128 stands for zero in the data rows.
Some points, each followed by its number:
[154 114 143 148 133 128  97 118 145 125 115 135 118 126 162 142 154 124
 145 110 125 113 116 111] 0
[ 88  88  94 141 162 161 140  98 142 128 109 148 110 155  66 118 108 129
 123 133  84 148 115 110] 1
[105  88 100 126 148 107 137 136 114  82  67 132 121 160 137 111 111 127
 124 114  87 110 118 105] 2
[152 153 144 116 152  98 118 135  88 141  94 117  98 168 108  86 178 139
 116 147 154  91 132  83] 3
[132 169 122 122 136 181 100 180 184 136 129 146 142 173 144 110 150  94
 151 173 121 142 137 175] 4
[ 84 146  70  77 131 146 141 108  83  72 129 166 146 142  98 142 148 181
 100 147 120 121 103 123] 5
[140 102 137 143 100 145 135 176 176 135 121  91 121  75 122 121 103 138
 121  93 131 119 102 124] 6
[ 99 137 117 104 130 131 144  83 107  71 149 146 128 115  83 156 112 152
  77 161 124 117  92 130] 7
[176 158 141 135  98 121 102 178 159 169 118 109 135 127 153 119 151 108
 135 113 136 146 154 147] 8
[147 127 105 124 126 112 107 113 137  99 124 125 141 125 105 156 124 127
 100 143  85  98 135 152] 9
[136 149 145 109  86 103 113  98 136 112 135 171 120 125 151 130 141 136
 119 110 145 120 159 137] 10
[153 151 115  95 115 185 145 200 112 106 119 157 152 125 137  96 123  96
 156 132 117 133 100 160] 11
[128 116 127 161 117  97 121 131 103 170 117 103 108 120 179 133 114 139
 127 114 164 157 162 134] 12
[133 150  99 106 122 100 118 104 125  67 130 132 127 114 151 137 114 125
 121 126 117 101  96 127] 13
[169 141 120 145 134 133  99 131 164  79 118 156 132 150 189 105  81 133
 142 124 138  78 158 166] 14
[111 113 170 109 120 123 154 108 145 154 149  92 122 127 130 136  92 143
 158 130 155 109 100 131] 15
[113 114 116 152 126  98 138 112 115 128  94 121 138 113 147 138 155 141
 119 109 137 150 150  98] 16
[146 136 133 115 166 119 128 115  82 178 148 106 115  97  84 132 138 145
 146 165 127 117  72  86] 17
[156 156 110 120 142 148 128 109  87 145 126 114 113 134  84 121 138 119
 181 105 140 116 117  94] 18
[161 163 101 143 141 107 125 156 103 106 149 141 112 110 120 116 110 137
 117 159 120 122 112 137] 19
[138 135 130 131 114 150 150 160 158 111 100 142 139 172 188  97 123 102
 127 147 126 161 137 170] 20
[103 126 132 144 107 140 109  89 135 150 146 122 149 117  89 142 104 113
 108 107 128 198 143 109] 21
[128 124 127 143 106 152 179 166 161 153 141 134  74 124 186  77 144  99
 129 153 149 160 122 164] 22
[ 82 144 127 113 128 140 110  81 114 177 132 144 120 164 126  97 160 120
 111 130 116 185 175 100] 23
[105 149 131  97 121 154 148 117 122 110 135 100 128  95 169 124 143 140
 123 153 159 107 110 151] 24
[185 102 126 124 111 157 146 164 126  97 103  92 140 105  97 118  94  94
 136  85 101  77 116 126] 25
[155 153  82 121 146  88  96 127  79 145 107  96 104 126  79 144 155 139
 114 102 125  81 123 118] 26
[142 152 143 119 147 126  93 127  77 134 119 134 112 131  98  94 174 153
 124 155 156 139 121  69] 27
[133 122 112 128 117 136 151  99 107 108 127 142  97 124 148 132 141 126
 155 109 140 112 109 122] 28
[ 82 100 129 116 143 131 133 160 130 117 129 158 143 174 182 110 132 129
 137 164 144 162 128 138] 29
Which three points above are nearest to each new point by angle? Their numbers follow each, nearest first.
[151 142 125 119 144 166 124 108 126 154 146 140 114 138  99 122 136 138
 143 119 131 108 136 141] ~ 18 17 26
[172 120 134 133 166 108 138 150  90 108  69 138  76 177 133 101 143  99
 115 130 157  35 114 131] ~ 3 2 26
[ 92 107 117 136 154  91 113 110 127 151 141 138 121 172  82 128 117 122
 139 134  96 132 144 106] ~ 1 23 21
[151 141  87 117 145 116 128 119  90 159 119 118  76 113 109 134 161 134
  98 124  96 113 103  89] ~ 26 17 3
[104  94 112 156 100 145 139 126 158 186 131 127 143  96 109 149 158 150
 107 141 116 184 158 106] ~ 21 16 23
[116  68 107 167 141 127 146 130 108 147 135 114 101 118  98 139 111 137
 133  90 132 158 114 117] ~ 1 21 12
[162 127 142 134 108  93 134 147 122 136  89 146 123 137 114 119 154 120
 127 113 104 116 131 112] ~ 3 8 26
[121 107 112 123 143 134 107 140 126  92 134 113 150 101 106 146 125 133
 152 103 129  56 105 106] ~ 25 13 26
[112 119 142 141 175  97 116 106 114 128 123  75 103 157 162 121  94 150
 128 102 153 129 154 105] ~ 12 16 15
[107  99 147 118 142 124 117 131 154 113  97 167 119 157 167 114 138 121
 115 127 133 138 134 134] ~ 29 20 2
[167 162 142 120 128 137  97 146 140 142 139 102 182 129 136 112 110 148
 149  98 165 110 162 152] ~ 8 14 4
[148  86 135 137 138 136 151 179 128 166 128 128 119 118 106  85 137 127
 141 141 167 191 106 132] ~ 22 6 11
[160 175  95 133 119 145 117 125 128 135 152 132 145  92 103 174 151 135
 144 127  81  74 116 148] ~ 9 26 19
[133 114 131 150 105 142 174 165 137  92 100 133 130 151 167 106 100 143
 126 135 140 126 136 175] ~ 20 14 22
[108 124 125 130 142  87 122 131  89  94  79 156  86 122 146 113 135 144
 107 139 129 122 119 111] ~ 2 3 16
[158  99 129 155 117 146 115 172 158 196 149 111 173 101 107 133 160 132
 121 147 125 160 152 121] ~ 8 6 21
[107 153 115 109 130 127 123  70 118 131 170 135 139 104  98 149 117 143
  80 151 149 128 107 115] ~ 7 5 21
[140 103 139 150 109 171 161 165 154 156 160 104 121  69 118 110 103 108
 158 105 133 133  95 128] ~ 6 25 22
[110 166 133 105 138 117  95  65 105 168 124 122 171 180  94 124 134 111
 143 128 140 147 158  88] ~ 23 21 18
[164  92 139 184  98 144 123 144 170 152 136 111 168  85 108 157 141 155
 114 123 133 149 155 143] ~ 6 8 21
[173 113 136 174 114 127 136 155 154 154 111 132 139 120 141 129 171 123
 119 128 101 143 159 154] ~ 8 20 22
[149 139 111 115 142 117 128 174  86 119 131 116 180 143 135  91 122 122
 135 130 163  75  92 133] ~ 11 19 3
[125 107  78 106 109 116 164 154 132 120 112 134 140 144 144 144 126 105
 115 130  99 142 140 167] ~ 20 2 11
[134 133 135  94 155 119 103 154  81  96 155 112 143 127 102 103 129 131
 140 125 158 132 121  91] ~ 27 18 3
[108 114 134 130  99 148 132 131 126 123 148 143 138 119 143 156 106 124
 122  96 155 179 147 147] ~ 21 12 10
[136 150 118 121 141 157 117 182 164 145 151 152  98 191 123  83 138  79
 150 175 124 129 137 175] ~ 4 20 22
[150 132 143 104 110 152 135 165 126  92 137  91 142  91 147 115 129 123
 158 155 154  81  98 141] ~ 24 11 25
[132 107 134 166 166 133  87 118 120 116 160 125 108 120 103 122 128 127
 115 120 135 116 163 106] ~ 27 26 21
[110 136 112 112 111 118 121 109 111 162 143 152 119 146  90 134 171 127
 132 165 101 175 163 107] ~ 23 21 27
[120 158 106 135 121 111 121 126 112 126 145 148 117 135 138 104 131 119
  89 162 117 172 146 111] ~ 23 19 27
[ 80 139 119 118 132 143 123  87  91 156 137 147 111 126 109 129 151 110
 133 131  98 134 141  86] ~ 23 1 18
[199 177 115 116 102  99  92 132 165 111  94 105 132 154 142 101  96  81
 133 107 141  56 134 168] ~ 14 8 25
[ 71 109 103 126 166 157 129  85  83 109 154 139 127  90  70 140  90 137
 111 137 127 115  92  90] ~ 7 1 5
[137 111 143 165 157 114 107 133 136 128 159  74 158 120 151 126 102 148
 135  95 154 124 186 134] ~ 12 14 8
[149 185 132 110 153 121 105 153 158 129 176 130 130 108 114 106  98 127
 134 130 105  80 111 126] ~ 19 14 13
[126 115 119 163 129  93 152 122  96 135  89 138  93 124 140 136 137 125
 109 142  99 154 160 108] ~ 16 12 2
[ 98 137 125  95 147 159 161 113 109 153 142 131 106 125  92 151 164 125
 140 173 107 117 111  84] ~ 17 5 18
[151 100 119 149 144 163 139 182 149 152 144 119 143  78 129 120 142 143
 167 120 100 109  88  98] ~ 6 25 17
[156  97 132 166 116  96  93 145 113 115 158 131 121 112 182 113  88 120
 157 104 149  85 141 123] ~ 14 12 0
[117 150 105 106 122  92 112 129 110  59 121 146 135 108 167 161 139 133
  90 118 105 117 103 158] ~ 13 9 5
[129 143 126 130 154 110 118 109  90 186 101 129  92 152 112 145 143 123
 108 113 100 185 149  85] ~ 23 27 16
[136 116 132 124 124 165 170 137 142 115 144 104 124  53 106 165 130 146
 110 136 129 119  84 137] ~ 6 24 7
[123 162 120 111  89 116 162 113 123 166 108 142 157 158 119 138 167 114
 146 107 136 182 126 146] ~ 23 8 21
[121 158 138 107 121  97 138  71 118  85 118 162 146 147 116 147 130 132
 111 159 128 155 134 154] ~ 7 5 10
[158 125 129 115 152 156 146 173 104 116  95 117 126 186 114  72 151  83
 169 122 149 108 109 151] ~ 11 3 4
[ 78 176 148 105 128 166 118 107 132 126 160 177 142 143 123 116 146 105
 133 135 111 178 155 122] ~ 23 21 4
[171 151 160 158  90 126 139 182 155 127 112 104 149 102 134 146 153 128
 122 128 118 138 171 179] ~ 8 6 20
[105 139 157 138  85 101 131 117 159 148 112 146 119 150 155 112 132 112
 109 138 121 192 147 110] ~ 23 20 21
[122  90 153 165 155 118  90 126 135 125 138  73 138 118 130 119 118 144
 133 134 161 118 153 146] ~ 12 15 6
[ 94 120 138 117 140 108 102  85 111 135 124 132 100 169  99 125 134 135
 140 124 106 146 143 104] ~ 23 1 27
